In the rows, zero is written as 128.
Rotation paths and how fast each direction turns (degrees a step):
Each turn is a multiple of 5 degrees from 10 to 175, or 0.
Each row of a path follows its step; steps can be skipped.
Path 1:
step 0: [126 128 136 141 121 140 139 120 127 121 119 126 128 138 130 135 135 116
 124 122 115 128 134 127 130 129 125 127 129 113 118 147 131 122 124 129
 125 132]
step 1: [130 130 142 125 129 130 125 134 135 123 134 126 119 126 127 142 139 114
 126 125 137 113 121 142 132 120 145 126 122 122 125 134 136 128 125 122
 122 124]
step 2: [116 140 136 123 132 134 134 126 130 136 116 125 135 127 138 119 139 137
 119 120 132 128 134 135 120 116 132 125 136 124 128 145 136 130 127 125
 121 119]
step 3: [125 136 136 133 145 133 131 130 126 123 142 135 142 126 130 143 135 128
 128 114 126 131 124 125 130 128 132 117 127 120 114 133 126 125 116 136
 123 135]
step 4: [125 118 143 120 129 144 133 119 130 124 124 134 128 144 126 125 125 125
 120 128 120 126 131 141 125 117 138 117 119 120 122 126 131 123 132 128
 115 132]
step 6: [111 127 139 116 135 117 122 128 114 127 123 136 135 124 129 131 136 132
 127 132 136 132 125 130 127 121 128 113 119 128 115 137 135 119 131 128
 122 119]
step 7: [124 128 122 125 133 125 129 124 122 121 126 145 137 128 133 121 131 120
 108 120 115 131 123 132 128 128 138 127 135 125 120 137 127 131 124 131
 117 146]
step 8: [132 126 145 135 128 132 126 127 115 119 130 135 135 141 126 131 132 118
 127 123 122 116 121 128 131 115 118 133 112 133 123 136 133 129 131 125
 116 126]
step 9: [111 129 126 125 132 125 123 139 130 130 118 127 116 119 138 126 133 125
 131 127 117 128 120 137 126 115 139 132 119 130 119 131 138 136 129 126
 110 127]
step 10: [113 133 133 119 128 122 132 120 120 112 132 132 137 129 144 130 134 135
 127 117 123 129 125 118 123 131 123 138 126 120 122 143 130 127 123 120
 123 124]
Directions:
[128 126 129 123 130 126 129 128 127 134 128 127 122 129 130 126 124 130
 124 129 123 124 129 128 130 129 134 124 128 130 125 128 130 131 131 130
 130 126] -> 145
[128 131 122 125 124 127 133 127 129 128 123 127 127 130 126 126 125 131
 128 122 128 129 131 129 127 126 129 127 132 128 129 130 128 129 128 124
 124 133] -> 145
[131 128 129 130 129 127 124 123 127 125 126 126 128 134 129 130 125 125
 126 123 124 129 130 133 130 127 127 128 130 131 126 123 129 126 125 131
 131 130] -> 95
Path 2:
step 0: [126 127 132 128 123 125 124 134 122 136 140 123 126 126 132 119 129 117
 118 138 126 134 141 118 121 129 132 146 133 121 148 124 127 132 110 134
 133 134]
step 1: [149 123 128 125 133 127 118 133 135 135 118 128 123 128 121 129 106 118
 124 125 121 118 129 114 137 131 131 137 128 128 137 137 122 118 129 120
 120 128]
step 2: [133 127 124 122 130 116 123 118 131 136 118 132 141 118 109 114 127 135
 130 143 140 122 133 130 126 120 128 116 136 127 137 125 128 128 124 121
 123 139]
step 4: [137 141 114 114 133 115 125 135 135 130 132 126 124 127 116 142 125 127
 132 131 130 117 127 125 125 128 126 129 123 132 125 138 134 125 142 146
 115 119]
step 5: [132 133 130 115 118 128 129 129 127 129 122 130 128 125 128 117 144 141
 131 132 141 123 128 107 118 120 121 128 131 126 124 128 143 132 121 145
 135 136]
step 7: [129 135 137 134 130 129 117 136 138 134 133 124 130 116 112 143 132 135
 131 123 131 119 130 135 116 115 125 124 129 123 135 107 132 126 137 130
 132 118]
step 8: [131 133 134 125 140 136 112 119 127 124 133 118 124 133 137 131 148 133
 133 132 126 132 127 112 135 130 128 129 128 131 136 112 131 119 124 124
 145 136]
step 9: [130 127 105 137 142 124 128 112 134 127 135 130 118 132 130 140 120 136
 134 118 122 124 123 121 129 121 135 132 118 124 130 128 139 126 130 112
 124 126]
step 10: [122 115 127 140 132 120 135 130 134 130 119 121 128 132 126 138 137 126
 132 129 144 127 114 129 120 123 121 124 138 116 133 118 141 141 137 125
 127 141]
step 11: [129 129 128 136 142 135 137 133 128 105 131 126 131 124 136 122 134 120
 132 125 136 139 114 119 137 143 121 120 113 129 135 128 125 127 136 130
 128 132]
Directions:
[126 125 128 133 125 123 124 130 127 132 130 124 130 126 129 124 129 132
 128 130 130 130 131 127 128 131 126 125 131 129 125 126 132 125 131 130
 129 132] -> 135
[127 125 127 128 126 128 126 130 127 127 132 132 126 132 129 130 127 128
 125 125 127 126 132 128 126 129 121 131 124 130 128 127 129 125 128 123
 120 128] -> 130
[126 130 132 128 127 128 128 122 129 130 130 126 123 128 127 126 127 126
 126 127 127 122 124 125 124 129 132 126 126 128 124 130 128 124 127 128
 126 134] -> 95
